In the rows, zero is written as 128.
One turn sends every row of this set to another row. A few are shown first. Where does it send the rows asked after them?
todo: [106 144  83 121 170 137 126 132 122 113 116 149 147 108 108 120 153]
rova: [116 119 111 140 131 153 109 122 118 147 123 133 138  93 122 120 149]
gup: [120 125 104 103 167 129 101 155 127 127 138 137 177 104 117 100 148]
zeg: [152 124 113 144 182 118 114 134 124 125 111 143 141  77 122 106 143]
Kob: [137 135 123 128 160 126 105 144  95 105 115 141 122  87 126 104 131]
Kurum: [144 122 119 155 150 151  99 162 116 108 136 135 145  98 128 117 149]
Zegu: [110 141 108 141 172 131 126 128 122 116 116 155 121  99 113 129 147]
Siv: [130 117  99 131 145 134 114 185 125 106 110 138 116 106 118 104 138]
nos: [123 153 111 117 154 140 117 133 120 156 121 140 125 103 120  98 142]
vavab: [112 135 105 135 140 120 100 149  96 147 121 126 129  79 118 100 159]
pozat: [146 130  99 142 147 101 115 164 133 125 126 132 159  94 116  82 148]
moki: [115 148 103 128 143 153 100 144 130 141 134 158 155 117 119 118 143]
sufed: [134 111 114 142 149 128 101 157 123 132 139 106 149  91 105 100 157]
tivi: [128 125 107  99 154 124 116 137 115 128 136 168 138 115 129 123 136]
robas: [123 111 101 144 150 143 116 172 115 107 102 133 142  91 106 103 120]
piv: [ 96 125  89 139 143 122 126 158 137 117 136 134 152 100 117  81 159]
med: [138 120  95 117 129 115 110 146 151 107 125 149 151 109 129  95 152]
bitu: [139 129 112 131 168 140 118 131 110 137 128 134 155 101 101 119 123]
kipu: [117 106 103 122 165 149 133 165 128 128  95 143 153  92 124 112 129]
Vip: [116 119 106 110 155 133 128 180 140 126 100 148 130 105 129 114 142]
vob: [150 134  83 107 162 119 118 139 130 118 111 138 161 103 117 108 158]
tid: [148 109 111 161 142 111 113 149 130 122 128 156 139  87 127 111 147]
kiga: [118 115 114 112 133 103 100 166 127 125 142 142 135 104 128 108 163]
lukit: [132 126 102  92 141 130 138 144 110 133 117 139 148 100 145 103 154]
fiba: [126 120 100 128 156 148 115 187 140 115 106 131 148 107 115 114 148]
meve: [140 131 109 123 155 113 111 128 134 114 103 159 145  96 121 133 145]
memu: [121 127 124 116 137 140 119 157 151 130 127 129 167 105 136  93 146]
bebov: [106 122 105 162 144 116 128 160 130 126 137 140 128  93 121  97 160]
Nelo: [123 130 110 120 141 135 116 135  99 117 106 139 168  92 119 127 133]
tabe: [139 146 124 131 140 117 116 184 127 131 134 137 136 106 132 100 155]
totas: [120 144  92 119 159 137  94 161 108 135 139 149 134 106 132  90 159]
zume: [120 107 101 129 149 132 134 167 106 123  99 153 126  92 123 114 125]
zas: [ 99 132  79 113 146 127 126 142 133 108 127 147 142 113 122  98 160]
Nosav: [100 125 108 138 136 137  76 148 119 121 132 143 151  90 124  99 153]
bemep: [138 116 128 136 137 117 112 137 116 130 131 137 111 100 114 116 136]
nubi: [116 126 112 167 172 137 129 142 124 126 128 138 127  88 114 110 153]

Kob -> Kurum
Siv -> fiba
moki -> nos
Now find these:
zeg -> tid
piv -> zas
tivi -> bitu

